The same turns and mirrors carry the whole set onto itself and the rows of a family onto each other. Which other rows belong to the same family as each row named below? List them in the order they appear above.
These 32 rows form 4 families of 8 rows each.
tave: [-22 7 2 -2 -21 -20 -13 -12 -4]
lodo: [-11 -17 -17 -19 -6 9 -29 -13 -9]
pema: [-16 -13 -14 -22 -7 -1 -31 -16 3]
mup: [-10 24 13 15 3 -14 -18 -3 -3]
Ruzon: [-23 18 3 13 0 -6 -11 0 1]
Mimem: [17 -34 -24 -11 13 -9 -8 -15 -8]
mig: [-16 3 2 -8 -19 -28 -8 -18 -3]
panof: [26 -26 -24 -13 18 -17 -5 -14 -6]
did: [24 -4 -15 1 35 11 -12 -6 -10]
Pogu: [28 19 -8 13 18 -18 3 -2 -13]
Vad: [29 -12 -9 -7 7 -35 5 -1 -5]
tok: [-22 -10 -10 -14 -13 -2 -27 -13 -1]
Sisip: [19 -13 -13 -12 -2 -40 2 -11 -2]
manen: [-15 -8 -4 -8 -24 -21 -2 -12 -7]
kofup: [32 -9 -17 -3 35 0 -12 -7 -7]
semo: [23 21 -2 8 18 -27 4 -8 -3]
riz: [-7 14 -10 10 14 16 -35 -1 -8]
ton: [-11 7 -4 1 16 11 -41 0 0]
lil: [-10 23 5 21 -3 -16 -8 -1 -8]
bok: [22 -10 -18 0 -2 -38 8 -11 -12]
puvef: [17 -32 -19 -18 19 -10 -22 -15 -5]
Debo: [22 3 -8 4 41 4 -18 -11 -5]
Demu: [28 11 -14 8 26 -22 7 -4 3]
voz: [-17 23 8 12 -2 -5 -22 -3 -6]
Vak: [33 11 -8 9 26 -20 1 -5 -10]
tav: [-18 6 -3 -2 5 12 -36 -2 -4]
siza: [29 -7 -14 -3 9 -36 8 -14 -8]
Rikiv: [30 -27 -15 -13 17 -15 -13 -19 -14]
novo: [-16 -6 -9 -16 -14 0 -34 -13 -12]
Fefu: [27 -3 -19 2 36 -3 -13 -20 -7]
gos: [-19 8 -10 8 8 7 -38 -11 -6]
pegi: [-19 3 5 -10 -21 -14 -8 -2 -6]

Which other rows belong to the same family as puvef? lodo, Sisip, manen, semo, riz, lil, Debo
Which other rows belong to the same family as pegi? Ruzon, Vad, Demu, Rikiv, novo, Fefu, gos
Which other rows belong to the same family as Mimem? pema, mup, mig, did, Pogu, ton, bok

The same turns and mirrors carry the whole set onto itself and the rows of a family onto each other. Which other rows belong to the same family as each row named below? List them in the order they appear above.
These 32 rows form 4 families of 8 rows each.
vigut: [-22 -19 -16 -9 -28 4 -2 6 -1 9 1 -24 23 2 -25 9 1 12 -5 -9 7 -33]
Motus: [3 -10 -2 -18 -14 -12 -19 17 8 25 -7 8 2 33 -5 -16 -3 1 18 -17 -12 15]
Fuv: [-1 -3 -1 -28 4 20 18 34 -2 3 12 6 4 33 -12 -6 -3 14 -12 16 21 -19]
bavas: [-13 -15 -13 -20 -31 4 7 3 -13 11 -2 -29 24 2 -15 7 8 9 -5 -7 0 -32]
dumel: [8 -6 0 -19 -18 -9 -9 18 0 17 5 13 2 37 -2 -15 -12 4 22 -25 -11 14]
fov: [15 21 -2 12 20 -3 7 16 22 7 14 1 0 -8 19 4 1 17 7 21 16 -4]
zed: [-14 -10 21 10 -11 5 1 -19 -13 -8 8 16 5 -5 -12 10 -2 4 -33 9 7 14]
loku: [13 -6 19 -4 -5 -7 5 8 -11 14 -2 -29 24 -7 12 17 1 -19 27 -24 21 -9]
Pilum: [10 22 0 14 16 -6 10 14 11 7 17 -2 -1 -14 22 8 -4 16 11 19 21 -9]
Vemop: [14 20 -11 4 18 -5 10 4 24 9 13 -4 -4 -9 23 9 3 17 2 15 24 -7]
samu: [17 -2 21 -2 -5 -11 0 12 -7 1 5 -29 21 -7 8 4 5 -23 15 -31 29 -16]
kiven: [-5 6 9 -21 2 21 20 32 -2 1 10 12 -1 30 -11 -10 -2 13 -13 21 19 -15]
vufub: [9 -4 -11 -24 -10 -19 -11 11 1 24 3 2 6 29 -10 -13 -10 3 19 -20 -17 20]
nar: [-17 -18 11 11 -6 5 -2 -21 -12 -18 -1 13 3 -6 -7 1 4 13 -22 14 11 15]
pezar: [-2 2 14 -24 1 22 24 31 1 -1 9 7 0 27 -11 -16 -3 21 0 18 24 -7]
Zudav: [13 -4 23 -10 -8 -7 5 13 -8 10 7 -30 15 -2 11 9 5 -19 22 -32 25 -14]
tifoz: [-14 -15 17 17 -4 7 0 -18 -15 -12 9 14 4 -6 -8 11 -1 4 -24 13 16 14]
Nuv: [35 -13 5 16 16 0 5 -2 -6 -19 -10 -7 -12 18 -19 -14 9 -9 -14 -11 13 3]
suda: [-16 25 4 -11 -25 -29 14 -7 20 4 10 7 -7 -5 -7 5 -8 -24 -7 -12 -6 -6]
luze: [-12 18 -8 -18 -20 -29 3 0 19 5 13 9 -16 -15 -6 10 -10 -21 -7 -7 -8 -5]
Nusa: [35 -17 -6 19 13 1 1 2 -12 -10 -3 -6 -11 20 -16 -17 16 -5 -18 -8 14 1]
Tesib: [-6 5 9 -23 0 27 17 26 -6 9 4 7 -7 35 -11 -3 -11 16 -6 14 25 -13]
sir: [-17 25 -3 -20 -22 -32 11 0 2 6 5 11 -6 -7 -7 11 -14 -23 -6 -13 -7 2]
virak: [-19 -13 13 13 -10 5 -2 -22 -10 -7 7 1 8 -2 -9 7 -7 4 -25 21 13 22]
tete: [-9 20 -5 -13 -23 -34 5 1 13 1 12 3 -9 -8 -7 10 -16 -26 -9 -15 -9 -3]
Dotig: [-24 -24 -8 -7 -31 5 -2 10 -9 5 4 -31 21 3 -14 11 8 16 -3 -4 -3 -22]
fafis: [36 -12 -7 18 11 0 -5 2 -9 -7 -5 -9 -11 21 -10 -16 18 -13 -12 -7 8 11]
Pagal: [3 -11 -4 -22 -21 -17 -16 14 -3 19 5 7 5 31 -3 -16 -12 2 16 -20 -14 19]
ser: [11 22 -9 9 15 -2 12 19 26 -2 3 2 -1 -15 14 7 0 17 4 19 20 -7]
Fot: [7 -11 19 1 -6 -17 9 12 -9 10 3 -26 14 -2 14 6 7 -17 26 -28 34 -9]
Gad: [-21 -14 -14 -13 -33 8 -4 7 -5 10 2 -28 20 -1 -9 14 7 14 -3 -10 -1 -30]
tatu: [37 -10 -2 15 9 -8 2 5 -10 -7 -13 -12 -8 24 -9 -17 8 -9 -26 -10 17 5]

Which other rows belong to the same family as nar? bavas, loku, vufub, pezar, Nuv, sir, ser
Which other rows belong to the same family as dumel? Fuv, zed, Pilum, samu, luze, Dotig, fafis
Which other rows belong to the same family as tatu? vigut, Motus, Vemop, suda, Tesib, virak, Fot

The same turns and mirrors carry the whole set onto itself and the rows of a family onto each other. Which other rows belong to the same family as each row named below? List them in the order they appear above.
These 15 rows form 3 families of 5 rows each.
Mot: [16 34 -8 20 5 -14 16 7 -3]
foge: [11 11 28 -28 -1 23 6 9 18]
Ruf: [6 36 21 -8 19 17 4 25 17]
gibu: [32 13 -5 -10 12 -1 -12 1 31]
Gege: [21 0 -28 -7 18 -1 20 -2 22]
sud: [16 6 -13 -5 -11 6 40 -14 8]
tezi: [31 37 9 10 10 -3 4 17 23]
Bet: [4 2 -13 -14 26 -5 -13 10 4]
Lezum: [26 2 27 -9 -19 0 19 11 1]
Niz: [29 -1 6 -18 0 17 33 6 32]
Gefu: [-16 6 -11 -25 15 18 13 -3 0]
tulu: [18 13 3 3 -12 -17 -2 -4 -11]
tofur: [1 29 -4 7 1 7 44 5 -4]
putub: [-6 1 12 -14 0 0 6 11 -21]
zovu: [-8 29 -2 -10 23 24 31 14 13]

Which other rows belong to the same family as tulu? foge, gibu, sud, Gefu
Which other rows belong to the same family as Lezum? Gege, Bet, Niz, putub

The same turns and mirrors carry the whole set onto itself and the rows of a family onto each other. Which other rows belong to the same family as each row named below? List them in the order they appear above.
These 18 rows form 3 families of 6 rows each.
nom: [-16 -2 7 -1 -23 -10 -16 9 -15 -10 -4 -19 18 -24]
Volet: [-33 9 19 -20 -29 35 8 38 -8 6 -1 -8 -25 -1]
Vuli: [-2 -2 14 -28 -39 43 5 11 -16 -7 40 -18 -21 -44]
non: [-17 -3 -9 6 -51 22 -14 20 -14 10 6 -20 -22 -45]
kegob: [-16 13 22 -47 -52 20 21 41 3 -9 14 -10 5 -12]
far: [-19 -7 16 -47 -45 7 3 39 -25 15 4 -21 23 -14]
ror: [-19 0 -1 -15 -39 24 18 30 23 2 -18 -8 8 -13]
Zuvi: [-24 -12 -13 -16 -20 1 2 27 -34 8 27 2 -17 -23]
Loko: [0 -6 9 4 -50 28 25 16 22 -5 14 -30 0 -28]
keko: [-10 16 2 -27 -47 -2 -15 18 -18 -23 23 -5 -2 -45]
pala: [-16 3 16 -25 -38 26 -16 17 -1 0 -25 -23 20 -28]
delem: [-9 -13 12 -29 -19 -12 8 17 -26 -7 26 -14 25 -15]
Sigi: [0 -23 -18 -22 -51 13 23 24 -6 14 29 -15 7 -40]
zovo: [-8 7 24 -11 -65 13 17 35 -6 -5 34 -33 -11 -24]
fepo: [-18 -12 13 9 -38 29 22 29 -7 13 23 -29 -25 -12]
riv: [-20 -13 24 -38 -11 45 2 17 -19 12 0 -18 4 -10]
Pumo: [-14 -2 27 -16 -2 16 -10 2 -26 -16 17 -16 2 -18]
nat: [-3 -11 -13 -18 -12 23 7 -3 2 -14 16 4 2 -39]

Which other rows belong to the same family as nat? Vuli, non, Zuvi, keko, Sigi
Which other rows belong to the same family as riv? Volet, kegob, far, ror, pala

